In the data rows, 128 means zero.
The table, row by row:
[186 172 138 116 150 158 163 117  81  73 108  64 114 162 131 160]
[111 122  61 125 165 132  94 129 109 168 189 143 112 192 140   0]
[178 147 102 119  44 193 169 107 157 126  80  48  50 157 120 207]
[109 149 126 158  63 187 187  98 153 106  89  44  65 181  94 217]
[116 194 147 128 151 106 132 159  52 136 183 177 145 103 141  42]
[138 143 126 105 125 197 185  84 113  65 117 143 134 237 149 124]
[132 115  96 153 145 136 155  71 105  86  93 159 108 226 153 135]
[149 107 134  98 147 133 203  64 152 120 116 102 127 232 102 151]
[131 131 135 155 165 153 175  97 116 171 149 117 114 130 111  82]
[178 172  52 140 155 129 102 130  58  71  90 103 152 194 159  15]
[147 230 109 171 179 162 202  94  85  76  94  91 134 193 131 132]
[154 191 129 148 143 120 180  82  97 113 163 255 156 199 149  95]
[116 117 136 132  50 174  98 163 127 180 192 192  90 120 148  48]
[194 214  45 144 173  87 159 157  67  85 115 124 164 211 127  45]
[159 121  58 128 129 148 148 162 111 103 121 181 164 225 123  46]
[157 181  23 166 183 132 121 144 102  40 139 125 100 201 125  26]
[122 132 101 108 138 132 146 110 130 169 209 253 175 194 143  22]
[169 127  47 124 118 117 136 126 108  81  87  44 115 235 101 112]
[156 124  45  79 145 120 130 127  93  75 106 193 187 255 131  49]
[147 145 103 104 137 127 158  98 119  89  83  31 139 204 135 157]
[205 186 151 141 138 181 134  71  73  43 195 253 188 231 124  74]
[147 134  24 121 119 147 152 105  92  62 101   0  87 255 110 115]
[136 165  93 131 151 165 188  85 128  87  93  54  69 211 123 121]
[161 216  94 144 163 113 146 148  33  75 139 112 138 170 148  68]
[121  89  77 131 141 109 139 134 131  68 123 206 165 248 119  31]
[153 209 148 127 170 167 192  84  78  30 162  85 158 146  91 144]
[127 184 147 145 150 151 127 108  99 134 165 175 152  97 158  38]
[129 145  23 111 183 163 182 137 136  84 114  56 110 202 123 152]
[159 196 128 128 169 160 231 109  72  47 105  80  96 165 136 145]
[144 130 117  95 113 179 199  74 116  82 111 100 163 207 118 135]
[152 161  71 146 132 161 161 131  99  92 124  11 120 219 159 111]
[140 208 118 146 156 140 175 129  95  83 167 254 136 190 155  90]
[182 164  34 116 142 151 127 131  51  64 115 119 154 185 137  51]
[125 112  90 110 137 107 146 115 117  89 119 192 161 247 115  56]
[113 129 135 126  33 184  95 163 127 200 215 168  94 126 128  79]
[141 128 111 135 138 150 187  45 137  69 133 122 103 252 157 143]
[151 170 162 170 133 129 145 119  94  65 176 246 172 173 129 103]
[127 139  73 108  96 122 122 172 141 128  83  81  90 195 113  99]
[154 165  84 121 163  94 139 118  59  82  97  77 144 188 109  40]
[141 158 138 166 145 144 128 138  82 166 216 226 112  99 128  57]
[128 130 110 116  80 170 151 124 141  96  46  42  49 181 129 193]
[152 136  85 120  64 201 169 126 177 112  82   5  61 205 158 185]
[170 154  88 137 148 175 182 112  98 116 129  30 134 195 149 153]
Each row is a mix of 2 hidden patterns, all the same size, taken from one set. Each row also carries a little noise. Patterns are numbered 0, 1, 2 and so on, in the order they first appear below.
Rows drawn again from the table, each followed by the numbers of its patterns, largest weight first:
[169 127  47 124 118 117 136 126 108  81  87  44 115 235 101 112] 0 1
[138 143 126 105 125 197 185  84 113  65 117 143 134 237 149 124] 2 1
[147 145 103 104 137 127 158  98 119  89  83  31 139 204 135 157] 1 0
[111 122  61 125 165 132  94 129 109 168 189 143 112 192 140   0] 3 0
[121  89  77 131 141 109 139 134 131  68 123 206 165 248 119  31] 2 0
[144 130 117  95 113 179 199  74 116  82 111 100 163 207 118 135] 1 2
[147 134  24 121 119 147 152 105  92  62 101   0  87 255 110 115] 1 0
[125 112  90 110 137 107 146 115 117  89 119 192 161 247 115  56] 2 0
[178 172  52 140 155 129 102 130  58  71  90 103 152 194 159  15] 0 4
[178 147 102 119  44 193 169 107 157 126  80  48  50 157 120 207] 5 1
[113 129 135 126  33 184  95 163 127 200 215 168  94 126 128  79] 3 5
[140 208 118 146 156 140 175 129  95  83 167 254 136 190 155  90] 2 4
[147 230 109 171 179 162 202  94  85  76  94  91 134 193 131 132] 4 1
[194 214  45 144 173  87 159 157  67  85 115 124 164 211 127  45] 0 4
[182 164  34 116 142 151 127 131  51  64 115 119 154 185 137  51] 0 4
[151 170 162 170 133 129 145 119  94  65 176 246 172 173 129 103] 2 4
[116 117 136 132  50 174  98 163 127 180 192 192  90 120 148  48] 3 5
[149 107 134  98 147 133 203  64 152 120 116 102 127 232 102 151] 1 2
[159 196 128 128 169 160 231 109  72  47 105  80  96 165 136 145] 1 4
[152 161  71 146 132 161 161 131  99  92 124  11 120 219 159 111] 1 0
[205 186 151 141 138 181 134  71  73  43 195 253 188 231 124  74] 2 4
[131 131 135 155 165 153 175  97 116 171 149 117 114 130 111  82] 3 1
[129 145  23 111 183 163 182 137 136  84 114  56 110 202 123 152] 0 1
[152 136  85 120  64 201 169 126 177 112  82   5  61 205 158 185] 1 5
[153 209 148 127 170 167 192  84  78  30 162  85 158 146  91 144] 4 1
[157 181  23 166 183 132 121 144 102  40 139 125 100 201 125  26] 0 4
[141 128 111 135 138 150 187  45 137  69 133 122 103 252 157 143] 1 2
[122 132 101 108 138 132 146 110 130 169 209 253 175 194 143  22] 2 3
[116 194 147 128 151 106 132 159  52 136 183 177 145 103 141  42] 4 3
[161 216  94 144 163 113 146 148  33  75 139 112 138 170 148  68] 4 0
[128 130 110 116  80 170 151 124 141  96  46  42  49 181 129 193] 1 5
[154 165  84 121 163  94 139 118  59  82  97  77 144 188 109  40] 0 4
[127 139  73 108  96 122 122 172 141 128  83  81  90 195 113  99] 0 5
[170 154  88 137 148 175 182 112  98 116 129  30 134 195 149 153] 1 0
[159 121  58 128 129 148 148 162 111 103 121 181 164 225 123  46] 0 2
[109 149 126 158  63 187 187  98 153 106  89  44  65 181  94 217] 1 5
[127 184 147 145 150 151 127 108  99 134 165 175 152  97 158  38] 4 3
[186 172 138 116 150 158 163 117  81  73 108  64 114 162 131 160] 1 4
[141 158 138 166 145 144 128 138  82 166 216 226 112  99 128  57] 3 4
[132 115  96 153 145 136 155  71 105  86  93 159 108 226 153 135] 2 1
[136 165  93 131 151 165 188  85 128  87  93  54  69 211 123 121] 1 0
[154 191 129 148 143 120 180  82  97 113 163 255 156 199 149  95] 2 4
[156 124  45  79 145 120 130 127  93  75 106 193 187 255 131  49] 0 2
